In the rows, zero is written as 128.
A single turn carries every row of the set below to another of its rows. Some are shown first; where does it send the rows asked next?
talet: [123 135 117 107 128 108 115 101 105 139  98 127]
gofe: [ 98 115  80  95 133 116 106  93 100 133 120 124]
sudu: [140 132 121 116 123 131  87  84 110 117 147 114]
tepu: [132 138 101 117 128 151  87 100  99 137 127 134]
bag: [136 121  98 116 117 116 104 108 126  92 109 128]
diti: [133  88  63 114 130 138 133 104  97 122 144 110]
fupa: [105 125  83  99 119 113 116 124 100 150 164 105]
bituk: [132 125 101 119 135 106 159  99  91 112 110 128]
foso: [129 135 116 106 102 115 111 110  98 139 178 127]
teg: [113 146  75  90 114 126 108  98 105 150 140  95]
zulo: [124 150 119  94 121 106 129 100  90 139 117 103]
detaz: [121 117 108 129  91 109 143 130 120 129 147 135]
vuve: [154 118  78 122 113 105 112  91 121 121 110  96]
Kolid: [109 138  98  81 141 121 124 109  96 133 121 138]
Zuzov: [130 146  86 109 130 123 173 112 102 125 130 126]
Bofam: [154 100 103 142 128 127 116  91 103 105 145 104]
gupeg: [106 131  76 102 130 145 138 100  92 133 166 119]
ledid: [147 142  57 132 106 148 124 106 109 139 151 122]
lepo: [111 117  72 108 107 128 103  97  95 148 165 120]
Lefev: [149 137 101 136 111 140 141 116  80 125 163 134]
mut: [164 142  98 122 120 125 130 125 107 127 121 153]
Gige: [149 108  74 131 119 136 113 113 117 117 165 139]
Mome: [131 155 115 144 115 118 136 110 104 133 151  96]
nivos: [138 128  64 120 124 107 163  96  98 132 147 102]
Noz: [119 105  67 115 115 126 150  94  95 123 165 128]
sugus: [128 154 107 131 127 132 125 114 115 138 100 116]
Vitek: [133 140 136 109 140 129 137 105 105 126 122 116]
keni: [125 150 106 106 104  97 118 118 131 150 130 116]
fatut: [134 124 116 114 115 123 168 110 113 135 161 117]
Bogom: [130 117  77 110 100 130  93  90 108  96 147 120]
laz: [143 126  85 110 114 116 151 135 101 131 171 127]
vitis: [147 124  78 138 108 119 128 112 107  83 138 115]
peva: [111 111  95 100 142 131 114  75  96 138 156 112]
nased: [116 134 133 117  95 121 120  89  94 125 127 122]
rela: [139 136  67 114 121 114  81 106 105 126 117 122]
debun: [134 116 105  97 148  92 135 114 105 132 120 136]
latu: [147 145  64 133 105 116 113 104 115 124 152  92]
vesa: [126 135  77  92  96 133 101 110 113 152 145 138]
bas: [154 100  87 107 129 123 152  97 100 116 112 119]
Vuz: [165 136 105 135 122 132 129  83 110 107 118 125]
pomit: [132 101  81  94 136 123 109  97  83 124 111 114]
zanad: [103 139  82 129  89 109 114 114  93 135 141 101]
tila: [156  95  82 108 114 102  96 110 105 118 147 126]
vesi: [161 127 106 118 118  99 119 129 129 116 139 137]
pariz: [147 126  95 141 114 118 168 112  99 127 148 125]

fupa -> zulo
Vuz -> Gige
Now find these:
Lefev -> vesa
Noz -> gofe
talet -> pariz
tepu -> mut
sudu -> vesi
keni -> Mome
zanad -> nased
Vitek -> laz
Kolid -> Zuzov
bas -> diti
nivos -> peva
vitis -> Bogom
Bofam -> tila

A single turn carries every row of the set below to another of its rows. Some are shown first; where does it send the rows asked next?
lav: [115 137 110 115 135 127  97 132 149 134 109 126 152 137 143 176  83 106
 148]
tak: [148 139 154 155 123  96 108 169 127 128 117 141 117 131  89 144 120 105
 104]
Pamit: [102 157 160 102 146 105 116 134 151 124 115 151 126 133 127 141  87 104
 113]
zisok: [140 140 130 160 130 105 129 166 145 149 110 130 114 129 110 181 139  99
 147]
Nunad: [105 170 138 107 154 134  99 138 137 134 120 135 158 130 141 149 129 102
 100]
nifuv: [101 140 134  98 133 114 122 129 151 110  99 111 124 133 116 172  98  80
 101]
poz: [150 151 160 147 117  93 105 159 126 123 115 135 114 132  94 134 115  99
 109]
lika: [134 139 132 130 118 154  91 113 153 123 100 127 125 105 135 180 107  91
 126]
limiz: [149 129 155 160 143  94  98 167 139 160 119 129 117 132  97 159 120 110
 106]
Tada: [141 144 128 136 100 135  98 119 161 141 115 131 116 115 149 185 101  86
 113]
Kure: [139 112 161 121  99 124  76 151 128 125 113 135 156 133 146 156 100 100
  92]
zoze: [140 170 126 104 107 117 107 141 146 113 103 123 143 132 143 142  99  92
 141]
Fazoz: [123 119 150 116  99 117  81 159 126 117 124 134 162 146 141 152 101  92
  99]
lofa: [134 132 154 147 158 105 101 165 147 184 111 120 125 134 122 166 121 116
 105]
mupem: [118 146 164 105 119 150 104 127 137 116 101 136 139 123 136 179 133 108
  86]
Rok: [106 116 118 121 137 131  93 141 138 128 116 128 158 138 131 188  87 105
 139]
lege: [150 135 130 132  97 126 105 131 160 148 109 124 120 128 157 185 109  82
  97]
ruv: [124 148 141 113 160 131 123 136 151 146 101 140 139 137 155 182 134 101
  84]
Tozib: [127 160 168 134 154 108 112 159 154 140 113 169 125 126 135 146 104 122
 128]
rel: [103 154 151  93 139 102 117 135 157 116 110 139 123 134 131 150  87 101
 106]
nolif: [103 110 132 124 131 139  84 135 129 108 116 123 149 127 112 181  98 100
 119]
Vevos: [121 137 149 106 134 123 100 149 157 171  88  94 136 129 155 157 130  99
 115]
Viza: [120 115 150 118  99 109  80 156 126 120 125 131 158 149 139 155  96  97
  99]
zit: [ 96 147 149 121 137 128 103 154 146 137 126 130 131 146 139 166 137  82
  72]
miru: [151 148 155 154 117  88 111 160 125 119 117 142 116 125  99 145 113 108
 113]
bol: [156 118 132 114 117 106 125 164 145 132  84 113 140 141 161 176 112 113
 109]
loni: [116 134 106 114 139 129 102 136 149 130 109 128 154 134 143 178  84 109
 141]
bal: [144 135 152 134 156 115 105 169 130 136  82 130 140 144 109 145 114 108
 156]
vog: [139 151 163 147 145 110  93 158 135 145 119 150 137 144  93 152 121  86
 149]
lile: [ 95 128 151 104 139 149  98 141 139 119 100 119 138 131 126 180 121 117
  90]
Fuson: [119 148 151 104 110 135 103 142 152 132  84 100 137 116 154 151 134  83
 117]
kerev: [140 104 159 130 103 139  87 140 132 116 103 131 141 115 141 176 120 103
  91]
ravok: [111 139 160 127 113  97 125 139 123 152 140 136 150 137 127 183 143  90
 105]
Baz: [143 143 146 139 156 119 101 166 134 138  89 138 136 142  92 142 111 100
 151]
gipi: [115 130 121 122 101 101 111 161 136 123 125 102 134 159 119 176 108  75
 112]
murol: [124 160 167 144 134 105 104 149 130 159 138 152 141 147 105 167 131  80
 128]
Dud: [113 141 151 113 108  97 128 139 126 138 134 132 157 137 136 188 145  92
 109]
vinu: [151 133 135 133  94 121 105 130 159 149 109 127 120 128 162 185 109  89
 102]
lefup: [146 146 157 156 147 109 114 167 154 141 108 158 117 118 127 159 122 123
 144]
rut: [143 141 142 166 126 111 121 168 140 146 104 130 116 129 119 178 139  98
 153]
Rav: [146 134 152 138 156 110  99 168 133 138  82 127 131 144 100 143 103 103
 147]
bota: [117 124 143 106 115 106 130 144 123 115 105 116 163 120 141 182 136 110
 100]
guve: [154 153 157 145 114  92 110 161 134 124 115 145 114 128  98 136 117  96
 111]
zezul: [145 129 150 132 154 109 103 178 134 139  83 132 140 143 107 139 112 110
 147]
zuva: [150 142 142 164 131 116 125 169 147 146  99 142 113 124 118 173 140 106
 143]
fek: [104 152 140 110 127 155 100 120 142 132 106 114 134 122 123 187 133 100
 101]
fotu: [122 135 155 119 145 124 106 149 157 181  90 105 131 126 154 157 127 107
 117]
Kele: [140 140 137 164 127 107 132 164 143 144 107 129 107 128 117 183 138 104
 142]

guve -> zezul
rel -> Vevos
Tozib -> lofa
Now find these:
nolif -> lika
Kure -> Rok
bota -> nifuv
lav -> vinu
Baz -> zuva
gipi -> zoze
lefup -> limiz
rut -> miru
Nunad -> ruv
fek -> mupem
lege -> Fazoz
fotu -> ravok
bal -> Kele

A single turn carries every row of the set below to another of its rows. Some are shown first; where does it send the rows asked next?
nika: [149 141 159 138 137 140 180  91 155 140 148 174 181 119 151 129 136 136
 108 126 136  88 113 126 112 115 143  90 100]
tibo: [163 147 129 125 160 193 142 117 135 123 111 142 170 109 113 151 112 140
 121 143 120 132 145 153 109 173 137 112 103]
vebo: [149 145 168 106 140 123 133 140 145 122 120 169 150 124 137 114 144 111
 120 158 106  74 120 149 133 130 147 120 112]
Zem: [142  92 163 117 141 185 163 120 129 115  85 151 138 114 123 134 153 115
 123 134 125 116 147 161 116 128 154 117 128]
gul: [150  97 149 148 141 132 167 129 169 143 132 145 156 132 150 161 130  95
 142 129 118  93 118 140 124 113 187 124 131]
vulen: [170 138 154 115 166 208 160 108 121 126 103 156 161 125 123 139 116 140
 140 132 139 118 137 152  88 158 145 110  97]
Siped: [178 107 156 164 141 138 181 112 146 142 126 145 161 132 151 151 127 112
 149 140 133  74 130 131 107 106 179 122 128]
Sas: [141 151 143 132 151 150 153  98 165 160 147 152 171 155 160 156 112 125
 100 118 130 113 115 133 132 123 131 104  96]
Pavef: [143 122 169 112 160 205 162 120 127 120 116 166 154 112 129 127 141 126
 140 117 117 125 146 160  92 141 149  98 112]
dumo: [175 122 167 119 138 186 159 113 133 112  88 149 136 123 127 151 130 115
 138 142 161 102 155 165  92 145 160 124  99]
bug: [128 128 136 129 133 140 166  96 168 154 155 170 181 134 140 151 126 126
 109 117 130 108 114 128 119 117 141  98 103]
Dif: [159 116 142 158 144 131 151 129 169 148 123 118 159 142 165 161 114 106
 124 142 116 101 113 157 134 130 170 127 132]
vovub: [143 140 125 124 136 139 124 102 123 146 121 158 165 172 125 139 116 117
 145 155 136  88 142 145  92 111 131 131 115]
Gam: [151 155 169 113 147 145 132 124 126 136 117 174 146 162 139 135 129  91
 146 143 118  81 145 138 123 103 145 126  99]
Vudof: [148 117 126 132 142 182 138 122 154  99  96 128 147 117 111 137 131 126
 124 137 100 126 147 154 129 133 143 114 144]
fegad: [182 148 130 135 140 184 134 114 157  96  98 127 145 126 115 155 108 125
 139 145 137 111 154 157 106 150 148 119 115]
bib: [162 163 168 141 157 149 166  92 152 147 138 155 172 141 171 136 123 133
 100 127 135  92 115 131 125 120 134  97  93]
Rik: [141 130 124 119 130 115 125 117 144 131 124 151 170 134 123 117 132 136
 118 169 124  80 116 156 102 139 133 126 126]
Bip: [187 126 150 174 143 135 163 112 144 147 118 118 162 141 167 151 112 121
 132 152 131  81 125 149 117 123 163 125 128]
zik: [137 131 144 122 153 191 145 128 142 117 126 153 163  96 118 138 135 127
 122 127  98 138 153 160 115 156 141 101 117]

vulen -> Pavef
Rik -> vovub
Now find these:
dumo -> Zem
Bip -> Siped
bug -> Sas

A single turn carries every row of the set below to another of its rows. Some are shown first; where does it send the rows asked next?
debel: [138 162 109 152 143 130 116  87 152 140 133  89 138 142 117 101 107  74
 114  98]
lazin: [182 160 119 130 126 137 111 130 150 135  80 110 103 135 155 135 106  88
 136 123]
Dutof: [104 163  97 121 162 138 121 117 133 160 105  97 110  98 142 100 110 109
 157 112]
Digol: [156 133 124 144 167 128  81 139 147 109  87  91 114 121  91  96 121 112
 132 123]
nogi: [142 140 142 127 150 141 112 127 146  94 121  77 136 114 118 102 122 128
 156 122]
vub: [127 163 129 138 137 125 110 124 153 130 100 113 104 126 148 124 122  46
 144 119]
fivu: [163 134 124 139 142 118 105 131 160 131  84 103 105 141  96  90 135 107
 111  97]
suko: [ 95 143 121 138 165 115 113 124 150 137  94  92 123 109 150 110 105  84
 124 135]
pap: [151 140 105 127 178 129 103 139 145 103 107  75 113 111  96 113 135  76
 117 136]
mul: [179 157 116 148 147 116 108 101 155 126 104  96 141 135 118  96  91  79
 154  87]
vero: [175 150  89 128 154 103 113 110 124 123  94  92 145 129 109 107  87  98
 155 133]
kugol: [134 155  83 133 150 118 120  96 121 136 123  85 142 136 107 112 103  92
 115 144]
lunem: [162 165  99 110 142 156 120 124 134 161 102  98 103 121 152 121 116  98
 165  97]
fufat: [145 160 102 124 131 118 157 151 138 113 120  91 106 153 124  91 130  93
 125 105]
beduk: [143 158  89 114 157 143 126 128 130 166  92  91 109 112 151 105 100 127
 152 107]
nuba: [124 171 108 118 147 150 115 113 137 155 116 104 104 107 141 115 126  80
 171 102]
Sidom: [141 137 115 111 160 130 136 151 134 100 130  63 132 134 130 108 130  82
 149 119]
zeko: [147 163 128 140 120 128 133 128 150 108 111 105 110 133 114  86 121 139
 133 109]
munid: [158 141 105 121 152 119 127 131 158 126 104  87 104 132 101 107 149  72
  95 110]
misob: [150 139 112 130 154 127 114 130 146 142  74  89 122 118 158 120  88 126
 115 139]

fivu -> Digol
nuba -> lunem
vub -> lazin
Now find these:
debel -> mul
nogi -> Sidom

A single turn carries every row of the set below to another of its rows. Some are shown first; where does it send the rows asked next?
Vekez: [105 139  86 136 120 161 124  66 143 157 119 113 120 116 117 160 124 113
 141 115]
Zun: [ 96 117  94 125 126 157 144  64 117 118 131  91 129 126  93 151 132 113
 162 134]
Rase: [118 111 130 136 119 145 138  80 131 140 101 154 141 112  93 162  62 117
 157 131]
digar: [105 120 108 144 114 120 155  91 145 146 126 148 129 119  86 134  71 118
 155 165]
kego: [ 90 138 119 137  93 143 152  99 137 107 157 119 152 127  99 161 127 103
 127 144]
Rodan: [105 128 129 155 136 173 141 116 144 108 135  91 133 130 106 151  81 146
 116 112]
suz: [123 119 152 156 111 161 145 114 130 100  94 111 133 117 104 124 118 102
 153 131]
tubug: [108 107 140 151 100 151 138  97 140  86 103 121 154 103  99 124  95 126
 158 122]
Satiz: [124 108 141 156 111 137 137  85 144 109  76 111 128 123  91 141  82 124
 166 126]
kufe: [ 87 119  83 121 125 167 151  86 135 122 132  96 123 104  98 143 127  96
 159 132]
tuz: [103 131 116 129 139 174 139 119 155 128 148 106 136 135 108 175 108  94
 127 154]
por: [ 91 140 113 148  94 151 148 104 147 103 167 121 148 135 104 159 119 109
 131 143]
favus: [105 122  96 151 157 176 131 102 161 147 111 103 106 134 101 158  86 121
 134 154]
Masaz: [143 126 136 150 129 152 143  94 141 136  85 127 119 130  98 160  66 105
 156 126]
Zapo: [105 119  91 162 152 166 139  98 163 149 110 104 116 136  95 167  84 119
 134 162]
fikek: [142 144 111 151  85 164 142  97 130 109 130  96 132 110  98 160 115 124
 102 139]
vit: [105 132 109 142 138 174 143 112 162 131 156 112 138 139 101 179  99  99
 131 157]
Met: [ 93 124  87 173 122 146 138  71 147 138  98 114 103 125  88 133  91 148
 139 144]
sut: [ 82 131  97 172  81 130 148  84 138 104 127 117 132 131  98 134 116 135
 132 140]
bugiz: [ 92 133  79 128 121 170 139  87 151 146 125 109 117  98 113 149 123  96
 146 120]
mutom: [124 100 144 146 106 141 143  91 121 129  84 136 141 123  95 139  99 101
 156 149]
Tos: [135 131 102 159  79 155 132  85 147 127 115 113 130  91  90 131 115 122
 122 167]
luku: [112 134 132 160  90 128 144 105 149 146 105 117 143 123  85 133 111  96
 141 168]
mapu: [127 103  95 117 125 145 129  96 155 110 137 108 101 117  96 163  71 129
 140 156]
Dun: [ 91 119  84 180 117 139 143  80 148 133  93 107 111 131  92 141  94 141
 134 151]
pekig: [ 85 134 101 165  82 126 152  69 133 112 126 123 131 120  87 136 116 136
 135 137]
Rofu: [113 137 130 140 131 169 137  97 145 118 121 140 134  99 101 160  56 127
 153 104]
lev: [118 124 133 141 110 175 147 114 135 100 129 142 161  98 110 133  86 108
 145 122]
gazos: [117 141 142 151 127 178 141 119 145  93 116 114 129 102 108 136  91 117
 151 104]
Vigek: [140 135 131 141 128 176 150 113 136 130 117 146 140 115 111 154  69  95
 144 124]
muk: [137 127 107 125 114 158 140 104 135  98 143  94 114 125 102 179  87 128
 114 132]
Bator: [126 105  91 139 104 144 124  84 162 127 120 120 111  96  89 133  88 125
 146 177]
Gepad: [108 129  96 135 122 152 126  52 121 140 122 102 128 133 104 161 129 124
 151 124]
tik: [112 139 145 167 104 161 135 119 148 122 112  82 146 130  98 143 118 113
 117 136]
pifi: [100 116 106 140 142 148 153  99 142 123 145 132 123 124  99 146  53 150
 140 130]

Tos -> Bator
Met -> favus
luku -> digar
Now find these:
bugiz -> kufe
Zapo -> vit
Vigek -> lev
suz -> mutom

